Here is a table of points, one per row:
[-10 -13 -67 -64 -44 -42   8  22  99]
[-38 -29 -18  86  56 -42  15  -5 -33]
[-29 -32  20  67  76  70  -9   4 -24]
[-17 -41 -41 -29  81  38  -3   4 -45]
[ 15  77  24 -21 -53 -55   4   5  49]
[  9  -2   8  37  95  28 -11 -10 -33]
[ 12  74  83 -16 -46 -48   0   2  51]
[ 19  23  -9   5 -54 -55  -2  -2  24]
[ 16  18 -70 -74 -57 -49  16  24  84]
[-32 -55 -38 -42  45 -21   0  -8 -32]
[-12 -27 -27 -31  59 127  -9  -1 -38]
[ -7 -18 -24   3  28 -54  -2  -8 -36]
[-11   0  14 102 -34 -48   1  -8 -28]
[ 13  31  42 -21 -49 -46  -3  -8  99]
[  4  -7 -10 -39  18 -30 -10  -5 -30]
[-23 -40 -42 -55  38 127  -8   0 -31]
[-14  41 106  31 -47 -52 -12  -5  63]
[-18   2  -8  72 -63 -53  -9   3  14]
[  4 -11   1  -8  45 -46  -2  -4 -34]
[ -5 -28 -28  19 121  71  -1  -4 -30]
[-17   0  61  48 -54 -47   6  -4  44]
[-13 -19 -19   3  86  24  -2  -3 -41]
[-26 -16 -54 -42 -50 -57  11   9  42]
[ 25   1 -27 -57  33 127  -9   1 -32]
[ 31  65  -4 -24 -57 -44  -8  -9  48]
[-53 -58 -62 -65  25  70   0  -3 -38]
[-18 -43 -75 -82 -52 -47 102 114 120]
[  0 -18  45  34  55  96  -7  -3 -40]
[ -5 -13  46  52  60  77  -4  -1 -29]
[-43 -36  22  72 -53 -44 -11   0  33]
[  0  -6  24  67 -46 -42   5 -11 -39]
[  1 -13 -18  -5  92  -4   2 -11 -37]
[ 16   9  -7 -59  19   1  -3  -5 -31]
[-27  -5   2 116 -43 -57  -3   0 -22]
[ 20   4  -1 -46 -14 -45 -15 -12 -39]
[ 20  31  59 -18 -59 -45  -6 -11  54]
[  1   1  -8 -22 -51 -44   9 -13  78]
[ 16  13  -7  16 -55 -46 -13  -6 -19]
[-32 -44 -46 -44  61 127  -1  -2 -31]
[-35 -46 -55 -58  44 127   2  -7 -29]
[ 56  82  -3 -24  54   4  -6  -6 -32]
[ 19  45  82  12 -52 -42 -10 -11 -10]
[  3   7  47  63 -55 -56  -7   4  -3]
[-10 -35 -47 -68   7 127   4   2 -38]
[ -1 -26 -39 -39  48  87 -13 -12 -38]
[ 22  14  15  -3  61  42  -2  10 -31]
[  9   2 -18 -34 -50 -54  -7   3  60]
[  0  -1 -16   8 -36 -51  -3  -2 -40]
[ 10  -2 -69 -75 -56 -47  59  59  95]
[  6   4  12  -9 -55 -58  -6  -4 -14]
[ 18   4  -8 -41  27  20  -3   1 -29]
[-23 -39 -47 -17  77 127  -9  -3 -38]
[ 28  17 -17 -52 -52 -50   7  -4  95]
[-38 -37  35 127 -59 -45  -7 -10 -28]
[-15 -32  -1  61  93 -20   0  -5 -32]
[  5  -1  14  64 -40 -41   1  -1 -37]
[  4 -16  17  48  81  17   7 -12 -26]
[ 17  17  40   0 -50 -48  -9  -3  20]
[ -6 -10 -36 -75   3 127  -1   2 -30]
[-10  -9  95  74 -21 -53  -3  -4 -27]
[ 13  41  29 -23 -47 -47  -3   6  94]
[-32 -28  70  81 -47 -48   2 -10  14]
[  7  11  15  34 -47 -44  -9   1 -25]
[ -2  -6  16  17  63 104  -3  -6 -32]
[-21 -27 -22  67  58 -42   1  -4 -27]
[ 14  14  -9 -40 -46 -37   3   7  89]
[ 31  76  29  12  -3 -51   1   2 -39]
[  5  71  54  -7 -56 -42  -8  -1  69]
[-32 -33  43  60 -48 -56  -1  -7  39]
[-22  -9 -24  57 127 -35  -8 -15 -36]
[ 57  85  38 -22  27  16  -7  -2 -24]
[ 18  34  21  22 -52 -47  -6   3  32]
[ -4   1  64  29 -62 -44   9   4  30]
[-19 -25 -74 -86 -60 -49  74  77  63]
[-14 -35 -45 -37  73 127   1  14 -32]
[ 16  -6  -2   1 -60 -50  -5  -2  -4]
Along one direction, these points spread out more than along any other. How far along it is each point below, from 0 to 99? The average is 50, and the first point in the table lies past the average.
[-10 -21 -31  17 -39 -49  -5   2 -33] 55
[-18 -43 -48 -41  35   1  -9 -10 -33] 38
[  2  30 -32 -36 -60 -44  -1  -3 106] 67
[  2   3  12  77 -46 -46  -7   2 -20] 60
[-18  20  96  -2 -43 -40  -8  -2  98] 69
[ 21  11  20 -33 -56 -45   2   0  31] 63
[ 14   4   2 -30 -57 -56   6  -5  86] 67
[ 22  -2  18  27  31 -48   4  -2 -31] 51
[  6  10  37  26 -50 -38   9 -11 -30] 59
[  9  -2 -18 -41 -47 -44   1   5 -29] 56
[ 12   2  32  69 -40 -50   3  -9 -25] 61
[ 17   2 -15 -57  29 127   0  -6 -31] 27
[ -1  -2  26  46 -24 -51  -2  -5 -33] 57
[-42 -35   2  71 -59 -40  -8  -1  27] 62
[-12 -11  -8  36 110  62  -8  -1 -32] 28
[-40 -49 -58 -52  30 127  -9  -7 -30] 23
[  3  -1 -21  -9 -46 -48  -8 -11  28] 60
[ -5 -20   8 -16  19 -45  -8  -4 -29] 50
[-12 -13   0  48 -58 -50 -14   1  21] 63
[ 12  45  86   8 -58 -57   5   6  25] 69
[ 10  -2  35  -3  40  89  -1   2 -31] 34
[ 27  22 -59 -61 -55 -49  15   6  63] 63
[ -9 -10  54  64  51 -45   0   3 -33] 50
[ -4 -21 -33 -11 107 112   6   9 -29] 20
[ 42  76  22 -23  37  41  -6  -1 -30] 42
[ 18  12  34  32  70  70  -1  -6 -31] 34
[ 48  68  -8 -20  64  46  -3 -10 -35] 37
[-48 -67 -60 -62  22 127   7  -2 -32] 23
[  8  -6  -1  35 101 -38  -3  -3 -34] 41
[ 12  24  11 -42 -65 -45   9   1 126] 70
[ -7 -18 -26  30  82 -34  -1  -7 -31] 41
[ -5 -22 -34 -28  84 127  -5 -13 -31] 20
[  2   0  43  33 -54 -55  -1  -3  34] 66
[ 25  27  -7   9  26 -34   3 -11 -40] 49
[ 29  21 -49 -63  35  27  -8  -5 -31] 38
[  7   0 -46 -65  26 122   3   0 -29] 27
[ 10  22   3 -26 -35 -43  -3   1 -28] 56
[ -8 -15 -36  10 109  99 -10   2 -35] 22
[ 30  60  27  22 -61 -48  -6   8 -19] 64
[ -1 -15 -28 -39 -58 -52   9   2 106] 66
